1,5,26,0,-9
-7,-12,25,20,-29
1,41,20,-37,41
-3,29,15,-30,29
15,35,13,-23,41
:
-7,-12,25
1,41,20

-6,-24,-2,-5,7
-29,-3,-9,-2,4
-42,-12,-10,-5,19
-22,-8,-12,-1,-18
:
-29,-3,-9
-42,-12,-10

-7,13,-11
18,-37,-4
-28,-28,-24
:
18,-37,-4
-28,-28,-24

10,-12,-45
-18,-10,-28
-33,-18,-6
:
-18,-10,-28
-33,-18,-6

-11,12,-46,-38,-12
-11,12,-45,-37,-12
-9,11,-43,-34,-14
:
-11,12,-45
-9,11,-43

-2,2,1,-19,23
2,-16,-19,16,-18
-3,-13,-14,-25,44
:
2,-16,-19
-3,-13,-14
---
-1,-2,11,10,11,-5,-4,-17,3,-8,-4,-3,6,-1,13,2
0,-4,29,-7,7,1,-2,-38,0,-5,-6,3,4,5,25,11
3,6,15,-3,-9,-6,10,-24,-3,10,-10,3,-12,-3,15,11
4,-11,-3,-8,28,5,-21,4,13,-24,-3,-3,19,3,-6,-2
:
4,-11,-3,-8,28,5,-21,4,13,-24,-3,-3,19,3,-6,-2
-1,-2,11,10,11,-5,-4,-17,3,-8,-4,-3,6,-1,13,2
3,6,15,-3,-9,-6,10,-24,-3,10,-10,3,-12,-3,15,11
0,-4,29,-7,7,1,-2,-38,0,-5,-6,3,4,5,25,11

-11,21,-6,-15,36
-17,21,7,-27,16
-14,22,0,-21,28
-16,22,4,-25,20
-13,22,-3,-19,31
:
-11,21,-6,-15,36
-13,22,-3,-19,31
-14,22,0,-21,28
-16,22,4,-25,20
-17,21,7,-27,16

15,-6,13,-15,5,6
17,28,-1,-10,25,-7
-41,4,18,-2,-25,-18
-2,-31,-5,2,-14,17
-2,-11,-12,-10,1,23
-23,-6,3,-15,-3,-18
-22,-13,-3,10,-43,35
-2,19,19,-7,12,-30
-18,4,10,-15,10,-25
13,1,-15,5,2,25
:
13,1,-15,5,2,25
-2,-11,-12,-10,1,23
-2,-31,-5,2,-14,17
-22,-13,-3,10,-43,35
17,28,-1,-10,25,-7
-23,-6,3,-15,-3,-18
-18,4,10,-15,10,-25
15,-6,13,-15,5,6
-41,4,18,-2,-25,-18
-2,19,19,-7,12,-30

-3,-10,-5,-1,-1,10,2,-2,-1,0,5,-19,8,-8
-1,16,0,-13,-17,-37,-27,-1,-4,3,-12,8,-17,13
1,0,-3,0,0,2,-3,-2,0,-1,0,-3,-1,-2
-2,15,1,-13,-18,-37,-25,0,-4,3,-11,7,-16,12
:
-3,-10,-5,-1,-1,10,2,-2,-1,0,5,-19,8,-8
1,0,-3,0,0,2,-3,-2,0,-1,0,-3,-1,-2
-1,16,0,-13,-17,-37,-27,-1,-4,3,-12,8,-17,13
-2,15,1,-13,-18,-37,-25,0,-4,3,-11,7,-16,12

-2,-6,-17,-7,2,-10,20,-3,-21,-16,-6,10
15,-25,-24,-7,-11,-11,-3,-3,-1,3,-6,-4
-2,15,5,-1,-9,-19,-13,4,4,13,-26,2
-2,-9,15,1,-15,-15,4,-21,-23,13,-47,0
4,-22,-11,-12,-2,7,-1,-21,-8,-16,-10,13
:
15,-25,-24,-7,-11,-11,-3,-3,-1,3,-6,-4
-2,-6,-17,-7,2,-10,20,-3,-21,-16,-6,10
4,-22,-11,-12,-2,7,-1,-21,-8,-16,-10,13
-2,15,5,-1,-9,-19,-13,4,4,13,-26,2
-2,-9,15,1,-15,-15,4,-21,-23,13,-47,0

6,17,-5,36,-13
-4,-7,-19,5,-10
5,-11,-15,6,-5
:
-4,-7,-19,5,-10
5,-11,-15,6,-5
6,17,-5,36,-13

37,37,8,-28,-42,-22,13,40,35,3,-32,-41,-18,20,41,31
17,-1,-20,-34,-40,-36,-24,-7,12,29,38,39,30,15,-3,-22
:
17,-1,-20,-34,-40,-36,-24,-7,12,29,38,39,30,15,-3,-22
37,37,8,-28,-42,-22,13,40,35,3,-32,-41,-18,20,41,31
